The same turns and mirrors carry the whole set onto itself and the rows of a family onto each other. Which other rows belong to the same family as each row named below? List them in the order they appear above.
These 16 rows form 4 families of 4 rows each.
Netin: [ -1  18  36  11  -8 -39   0 -32 -37  30  68  23 -41  11  34  -7]
luta: [ 32 -34 -40   0  21  40  26   8  15 -16 -62 -18   8 -10 -38  18]
gem: [-17   2  53  -2  10 -25 -11 -22 -33  54  40  11 -36  13  52 -17]
los: [ 27 -47 -39 -26  11  25  39 -11 -26 -20 -64  -7  13 -45 -10  15]
kupez: [  0  38  24 -20 -29  34  14  13 -38 -39 -42 -35 -10   1   1 -13]
dinan: [ 29  37  34   7 -26  24  32  11 -40 -27 -45 -37  -1  -8  -7  -3]
zis: [ 43 -25 -47  -4  38  49  17   0   5 -14 -41 -53 -21 -21 -26  22]
gazi: [ 18 -45 -26 -24  22 -16 -22 -45   9  16  62  34 -67  19 -22  29]
zipob: [  0  15  37   6  37 -32 -18 -34 -37  -8  55  45 -40  -8  35  23]
Sele: [ 24  33  46   5   4  18  38   2 -29 -27 -40 -51   7  32  -5  19]
Pof: [  8  14  28 -45 -29   3  39  31 -22 -35 -39 -21   6  -4 -20 -18]
deler: [ 37 -44 -36 -10  23  30  31 -31  15 -29 -51 -21  23 -23 -31   7]
Litur: [ 14 -51 -33 -15  34 -38 -22 -47  32  38  33  23 -62  -9   2   8]
zumor: [ 16 -68 -45  -4  37 -19 -11 -27  -1  51  64   9 -19   6   8 -11]
meb: [ -4 -51 -39   5  41 -15 -12 -34  25  51  46  42 -44   2   6  12]
Febo: [-10  21  17   7   3 -50 -16 -25 -50  10  51  25 -28  24  43   8]

Which other rows belong to the same family as meb? Netin, luta, dinan
Which other rows belong to the same family as Sele? gem, zis, zumor
Which other rows belong to the same family as deler? kupez, Litur, Febo

The same turns and mirrors carry the whole set onto itself and the rows of a family onto each other. Which other rows belong to the same family as each row named below? List them in the order they appear above.
These 15 rows form 3 families of 5 rows each.
kibo: [ 54 -19 -81 -14 -33   4  -1  13 -48   9   0 -25 -10   9 -24  -2   3 -26
  -4  42 -26 -40 -73]
ziz: [-29   4 -45 -47 -38   2   6  20 -39  -5   3  -9   6  25  59  40  10  21
  19  -4 -30  31   9]
von: [ 11   1 -63  -8 -26   9 -21  57 -48 -46  19  -6 -10  24   5  36 -44 -31
  -3  20  -8  21  11]
lete: [-10  22 -58  25 -54 -12 -11  28  15 -21   9 -25 -41 -21  15 -39 -96  -8
   7   6 -19 -69  54]
mut: [  40  -22  -69   17  -50  -10    7    8   14    9   12  -51   12   22
  -26    7  -37  -26   29   57  -38 -113  -29]
sopo: [ 47  48 -17  20 -19 -63  19   7  62  -2  -2  43  16 -69  10  40 -33 -19
 -28 -32 -25 -68  -5]
Gali: [  5 -31 -79  32 -30  -3   6  34   8 -18  22 -33  -9  53   3   4 -78 -27
  18  64 -29 -28  36]
Lizil: [-15  40 -13 -20 -16 -53  46 -27  41  13   0  43  22 -34  64  49  14  29
 -13 -29 -42 -45  -6]
nok: [ -6  -8 -54 -42 -50 -16  24 -17 -39  21 -11 -23   8  12  34  16  43  22
  15  25 -45  -6 -61]
tebi: [ 22  29 -25  49 -46 -78   0  21  74 -20  -6 -18  -5  -7  11  30 -77 -23
   4 -10 -44 -83  37]
sasi: [ -9  34 -38  -7 -15  -7 -15  51  12  -9  15  35 -25 -58  22   0 -66 -16
 -31 -38   5 -16  49]
Sepu: [-40  36 -28 -45 -25  -5  12   9   1   8  10  29  -2 -28  74  23  -6  33
  -3 -45 -22 -13  37]
darem: [ 68 -25 -60  18   5 -62  33  -7  50  54 -14  15   4  -9 -13  17   3 -31
 -38  18 -41 -40 -60]
zop: [ 25 -34 -58  29 -17 -61   8  13  84  63  -5 -29 -14   4 -11  -9 -45 -29
  -9  10 -45 -97  -1]
zunuz: [ -6  -8 -41 -21 -14 -59  55 -39  26  51 -15  15  13  -7  42  22  41  21
 -18  12 -52 -23 -56]

Which other rows belong to the same family as zunuz? ziz, Lizil, nok, Sepu
Which other rows belong to the same family as sopo? kibo, von, sasi, darem

